In the data rows, the value 128 means zero.
Some points, each followed by its number:
[150 136 144 154 164 137 111 157 121 142 115 141 146 141 123 193 124  91
 124 144 148 111 140 111 121 114 136 142 139 166 157 141 110 153 130 135
 201 100 150 119 135 127  90 127 142 129 136 164] 0
[ 75 115 178 153 141 112  16 164  78 101 106 180  81  61  97 192  55   3
 101  87 161 158 197 101  88  20  66 130 119 186 111 255 131 156 255 144
 179  19 255  55 242 108  60  35  50 122  59  83] 1
[103 141 167 151 150 137  78 136 126 145 132 171 116  68 134 135  87  94
 127 124 157 147 174 145 118  63 121 148 130 174 136 172 131 151 188 117
 108  90 195 100 169 121 143 100 113 155 105  91] 2
[ 90 135 159 127 160 149  13  88  81 142 115 206  65  80 128 135  68  30
  98  92 175 174 177 119 174  32  73 130 139 150 149 174 114 128 184 124
 187  42 255  51 224 147 118  69  87 151  58  78] 3
[ 77 131 186 151 154 129  59 101 124 165 120 161  99  44  93 136  61  73
 134 114 118 199 171 153 148  39 125 155 145 162 143 156 127 138 191 108
 126  58 217  76 234 112 146 112  92 123 103  78] 4
[112 142 158 143 139 116 142 133 150 134 131 111 126 143 150 144 151 104
 123 182 105 162 163 128 150  93 148 135 122 167 114  96 151 104 126 120
 134 123 115 121 113 151 159 155 145 139 155 112] 5
[154  92  88 105  85 135 191 120 121 100  91  88 133 180 114  79 185 255
 141 156  78  72  77 119  99 255 152 140 112  61 120  55 106 121  49 116
  90 234  39 223  36 116 131 201 146 106 165 154] 6
[145 138 110 138 142 145 144  99 125 136 143 137 147 182 143 120 145 122
 128 148 152 126 159 147 116 138 145 103 102 127 149  91 112 146 115 115
 105 171  99 135  90 151 157 148 156 128 158 135] 7
[166 136 112 127 118 130 169 100 159 123 102 131 150 141 127 103 151 202
 147 138 124 104 107 144  91 174 165 125 128 117 137  94 114 158  70 118
  85 224  88 177  70 114 157 170 145 118 155 176] 8
[ 74 168 193 116 147 129  44 166 104 156 139 166  67 125 128 165  79  56
 150 101 156 124 130 144 129  45  92 145 152 170 121 163 109  98 204 131
 212  75 155  85 206 159 118  77  81 177  84 116] 9
[121 141 169 153 147 118  78 166  87 119 146 176  93 118 131 168  81  73
 121  95 138 129 138 135  95  89 141 144 144 135 134 184 134 166 196 190
 166  85 172  95 145 123 109  93  99 117 102 122] 10
[ 91 173 150 163 160 142  50 124 108 168 141 160 101  94 117 136  81  89
 129 161 159 167  93 140 159  66 114 142 152 157 133 141 124 123 159 143
 165 102 183  95 196 136  98  88 111 146  84  65] 11
[101 138 149 131 167 138 111 149 154 122 140 123 108  90 156 154 135  99
 126 155 112 164 144 139 127  75 156 154 158 202 136 112 139 123 149 136
 148 115 149 101 109 143 135 150 115 168 114 115] 12
[124 170 130 138 143 120 132 128 161 165 123 122 154 139 123 122 143 140
 137 156  94 133  99 141 148 129 145 147 144 135 132  95 123 117 100 120
 179 110 120 132 100 154 145 157 147 158 145  89] 13
[ 89 114 168 146 122 155  30 127  77 137 136 170  60  63 135 154  67  30
 100  69 146 178 211 123 151  14  91 163 151 162 132 225 110 136 183 160
 160  26 236  64 246 124  98  72  72 140  53 103] 14
[162  90  91 113 114 104 229 127 140  93 141  63 193 150 119 119 178 255
 127 151  95  97  84 108 113 255 127 138 132  68  91  68 137 127  44  88
  70 142  35 185  56  96 146 149 150  93 176 135] 15
[156  97  80  86  52  98 229 114 158 112  95  81 187 145 130  77 243 213
 139 135  77  68  77  86  92 255 140  93 101  84  94  71 115 116  52  82
  70 252  35 244  28  88 112 194 163  85 187 172] 16
[155 140 142 111 103 136 162 162 164 101 134 124 172 159 116 140 158 123
 137  83 129 118 122 133 111 114 157 126 122 124 159 120 165 139  81 144
 132 135  97 125 104 136 108 132 138 117 172 200] 17
[126 106 161 127 124 143  89 161 126 116 136 171  97  91 153 151 141 106
 125 101 132 178 167 139 148  80 113 180 131 142 165 224 133 128 148 163
 133  68 158  82 137 112 108  98 108 121 101 155] 18
[163 106  94  98  93 109 231 132 145 125  91  75 179 199 135 116 178 206
 142 150  96  70  77  86 120 255 139 107 116  68  85  34 120 100  42 103
 112 187  35 198  40 100 105 199 171 111 187 170] 19
[168  81  73  72  75 129 201 100 145 111  98  83 148 156 113  95 195 255
 133 129  69  68  54 130  85 255 168 146  94  55 127  37 112 123  25 103
  72 255  26 207  32  85 121 233 134  83 165 162] 20
[194  86  56  86  56 110 243 108 147  67  86  57 190 130 100  82 218 255
 123  90  71  68  24 100  99 255 148  91  86  32 121  22 111 110  10  89
  41 255  32 219  29  65  82 217 136  80 182 213] 21
[175 110 123 111 137 141 201 146 135 118 124 112 146 146 132 156 140 169
 144 127 136 135 121 119 139 165 138 146 133  79 128  93 160 133  68 148
 131 136  90 137  86 135 140 168 146  78 154 150] 22
[133 124 140 161 160 125  84 176 108 117 128 154 118 125 133 176 115  78
 114 106 149 136 168 112 137  80 129 136 140 156 134 162 149 150 147 184
 185 109 163 109 129 121 101 117 114 134 107 146] 23
[ 41  98 168 129 122  96   0 112  30 127  95 193  48  37  85 159  33   0
  68  86 159 121 229  88  84  11  54  94 101 215 100 255  82 112 255 135
 148   3 255  10 255  89  50  10  40 115  45  51] 24
[100 137 187 153 143 136  79 130 108 150 146 152  94 106 116 164  70  51
 107 111 149 133 158 127 110  78 140 136 144 197 143 153 126 190 208 145
 178  66 151  80 179 121 110  69 105 155  86 114] 25
[142 153 118 145 131 151 106 131 142 164 141 141 148 125 131 120 120 129
 146 133 159 105 118 145 101  95 142 136 144 131 165 124 117 153 110 151
 124 148 165 131 142 156 121 104 136 158 113 121] 26
[107 152 195 120 159 129  90 138 116 140 141 153  97  99 132 135  96  90
 135 122 121 192 159 124 158  74  92 149 141 141 104 158 141  96 173 130
 159  81 166  84 198 135 144 121 108 108  84  70] 27
[105 136 136 115 110 145 105 198 134 161 124 121 157  82 137 181 139  85
 148  96 111 147 199  90 160  40 102 172 124 149 118 158 130 115 119 154
 133  59 171 131 180 142  89 108 146 169 109 113] 28
[175 130  99 117 120 131 198 123 152 111 113  88 180 193 141 116 152 218
 159 126 141  72  52 142 104 236 125 103  98  82 107  67 120 106  74 125
  90 223  46 176  66  84 118 150 144  85 157 173] 29
[190  63  37  39  65  86 255  55 166  68  86  57 174 164  85  49 221 255
 113 101  60  42  37 107  95 255 157  58  77  41 110  32 109  73  10  80
  34 255  16 209  25  64 128 204 146  48 170 165] 30
[121 149 170 136 154 143  63 120 104 148 133 155 120 106 141 142 130 103
 133 129 151 165 147 116 120  87 137 148 139 174 153 159 116 158 135 142
 121 101 163 111 134 136 143 121 125 153 102 128] 31
[110 132 154 114 129 146  92 126 104 151 151 139 106 133 127 135 122  97
 129 176 114 155 104 117 183 100 140 121 161 134 123  75 132 150 135 166
 185 117 115 137  94 142 158 129 129 176 119  86] 32
[ 26 117 129 122 141 123   0  74  45 108 108 189   0  24  84 127  10   4
  75  45 140 194 170 127 128   0  57 134 125 166 128 189  89 104 198 126
 211   0 255  13 255 154  88  17  38 100  14  30] 33
[160 108  82 105 118 110 200 116 149  98  99  81 173 217 145 103 132 185
 127 138 103  76 112 135 125 210 160 100 119 103 127  54 118 116  49 109
 115 251  49 151  55 111 136 170 148 126 194 164] 34
[ 71 135 168 157 120 134  38 160  83 152 134 164  91  71  98 186  97  31
 112 100 141 138 163 129 139  33  92 142 131 160 131 220 100 120 218 150
 155  41 202  90 255 114  95  56 102 153  87  94] 35
[ 64 166 166 167 189 128   0 111  68 112 134 164  59  54 110 122  60  21
  78 141 176 225 161 136 143  19  72 116 135 206 114 184 128 155 255 101
 143  51 214  35 227 136 132  51  83 132 100  66] 36
[188  99  59 105  88  77 255  78 189 128 149  78 173 200 130  83 130 159
 132 153  81  70  74 142  89 238 151  51 106 100 138  27 131 123  44 120
  66 255  30 162  52 120 123 186 165  81 151 178] 37
[ 36 108 152 150 151 106   0 159  54 126 105 159  62  27  86 150  33   0
  57  64 160 134 144  91  57   5  55 118 130 212 141 255  69 133 255 109
 171   0 255  43 255  76  40  24  45 141  38  85] 38
[111 111 142 138 141 129 121 148 180 112 130 122 122 113 154 161 161 130
 131 145  95 140 153 128 122 115 138 155 133 159 150 102 127 130  98 133
 170 135 111 143 103 141 145 148 128 159 145 155] 39
[101 131 128 130 121 140 139 136 161 132 107 106 180 121 138 144 128 118
 157 145 128 179 154 129 161  97 172 157 139 161 138 119 136 115 114 108
 120  89 120 137 103 136 118 151 148 178 150 139] 40
Which three points above are nearest to each new point? Their numbers follow each, nearest first.
[109 179 144 156 160 182  73 140  98 153 139 132 126 132 151 138 105  95
 109 160 145 149 113 143 175  90 116 153 150 134 141 145 120 131 156 122
 195  87 139 101 156 178 117 110 131 159 133  92] -> 11 31 32
[107 147 139 143 176 141  81  91 101 141 135 176 113 107 158 124  82  67
 107 139 187 191 199 170 132  74 105 121 124 168 138 143 129 144 190 127
 141  95 169  76 154 165 155  87 115 128 110  82] -> 2 31 27
[ 89 149 131 129 161 143  74 112 148 163 131 126 114 115  99 122  75  79
 108 157 135 202 171 115 172  65 170 137 179 174 113 110 144 119 187  93
 165  84 147  92 131 137 161 125 130 171 157 107] -> 12 31 5
[153 148 101 145 151 139 105  87 128 133 130 152 125 142 152 117 154 125
 124 160 167 138 129 172 129 141 152 110 153 139 156 109 141 134 124 111
  90 143 113 127  96 157 186 130 150 153 174 133] -> 7 26 5
[160  84  99 152 113 114 113 138 131 131 116  87 145 110 179 110 193 142
 122 147  97 127  82 122 179 143  98 115 153  84 162  53 134 147  80 107
  98 200  82 157  74 130 153 192 206 157 146 179] -> 8 7 22
[140 149 147 124 130 124 150 125 143 116 129 132 121 162 122 128 132 167
 135 145 140  97 121 177 129 165 150 109 128 109 156 126 114 126 129 147
 137 185  75 125  84 126 137 144 117 133 167 145] -> 7 8 22
[121 125 159 160 174 164  61 141 101 135 136 182  78 116 129 164  94  77
 114 110 174 133 143 151 125  76 125 154 165 108 154 192 108 146 167 146
 131  81 178  82 152 164 152  84 112 133  98 118] -> 10 2 31
[185  88  83  97  56  70 255  98 182  77  88  65 208 164 104  83 243 184
 121 115  77  75  61  85  97 255 137  81 105  52  91  60 136  92  23  93
  47 219  26 205  44  96  95 165 170  73 200 180] -> 16 21 19
[ 26 117 129 138 109 102   0  77  41 124 119 159  38  48  72 123  16   0
  66  52 140 133 187  81 125   0  36 116 104 165 111 149  66  95 185 149
 183   5 255  19 255 134  80  24  62 129  17  19] -> 33 24 38
[147 109 139 131 125 133 207 159 147 114 148 121 160 147 153 134 140 131
 140 131 134 135 138 119 128 137 123 152 129 114 121 113 166 150  99 136
 144 126 115 142 101 122 117 126 131 114 130 151] -> 22 17 39
[164  94  88 112 104 124 232 131 151 117  99  68 160 177 123 109 156 210
 117 168  94  84  90 101 113 248 147 111 118  69  85  62 132  87  54 105
 110 207  40 210  56 126 139 186 170 107 191 129] -> 19 6 15
[ 58 160 163 125 162 154   6 124  82 148 137 149  61  57 102 161  45  19
  85 101 181 141 164 132 169  17  74 119 139 194  93 188 102 124 214 142
 213  28 255  27 255 157 114  33  92 168  72  46] -> 3 36 14
[133 115 138 138 131 127 192 152 141 114 140  99 129 174 137 162 146 116
 127 156 148 141 119 134 129 184 128 146 126 102 100 125 146 160 119 154
 125 113  97 167  96 135 153 134 118  98 142 168] -> 22 17 7
[156  88  80  97 107 113 148  98 101  86 103  89 120 145 130  86 203 255
 144 168  85  84  60 122 119 255 152 116 133  52 112  59 119 112  41  89
  87 187  53 195  44 118 185 215 159 101 190 160] -> 6 20 15
[ 96 137 149 179 154 119  45 150 134 114 148 133  86  50 148 119 110  17
  90  79 138 150 166 103 155  53  85 122 137 186 155 234 162 142 231 138
 122  74 184  67 221 131 107  68 143 122  89 116] -> 35 2 14
[125 154 105 145 112 122 178 126 135 126 143 121 168 149 154 100 156 138
 141 125 140  81 116 142 115 139 151 110 122 138 115 147 147 126 142 154
 132 169  80 150  79 130 162 128 147 132 129 136] -> 7 17 8
[110 177 164 127 143 109 137 133 160 129 133 152 121 144 152 110 114 135
 138 121 112 155 122 153 124 124 122 132 115 177 117 131 119 103 171 131
 130 127  79  97 112 151 173 151 143 113 134  98] -> 5 13 12
[130 143 143 117 135 106 216 126 146 138 119 135 132 192 172 115 126 170
 157 123 117 140 110 147 144 157 115 107 124  88  95  94 157  98 104 135
 103 157  64 133  88 139 197 162 137  98 150  91] -> 22 7 13
[157 125 139 126 131 142 138 117 141 134 155 130 111 126 155 101 153 135
 132 158 122 174 139 148 167 121 130 149 129 118 140 117 134  97 113 129
 115 108 111 112 116 152 154 150 138 118 115 114] -> 5 13 39
[103 120 150 140 145 178 117 176 146 158 107  86 142  95 119 140  95 116
 154 207 101 164 116 128 198  82 132 149 174 107 127  80 150 130 115 116
 173  92 151 139 105 143 158 132 126 158 151  86] -> 32 13 40
[184 126 100 114 142 107 164  80 152 113 123 121 174 150 122  92 134 173
 135 140 116 159 160 149 137 168 109 134  98 131 161  98 133 133  92  87
  86 172  84 127  88 149 155 168 177 112 148 126] -> 7 8 22
[118 139 158 142 148 128  57 114 116 136 141 173  91  97 123 181 135  80
 128  95 151 130 172 114  96  67 115 143 140 182 147 227 101 156 177 163
 150  61 186  97 180 126  99 101  93 125 107 141] -> 10 18 25
[167  92  82 127 112 108 224 168 149  91 111  81 175 138  97 134 189 185
 124 164  85 114 104  97 120 216 154 121 124  80 107  75 138 142  38 106
 116 163  55 195  53 116 119 157 161 105 178 154] -> 15 19 22
[159 116 132 138 143 121 192 136 169 124 127 126 147 141 139 135 126 162
 148 165 130 128 131 130 132 175 127 149 118 104 116  93 166 125  92 135
 151 127  91 160  77 121 143 137 128  89 147 107] -> 22 13 7
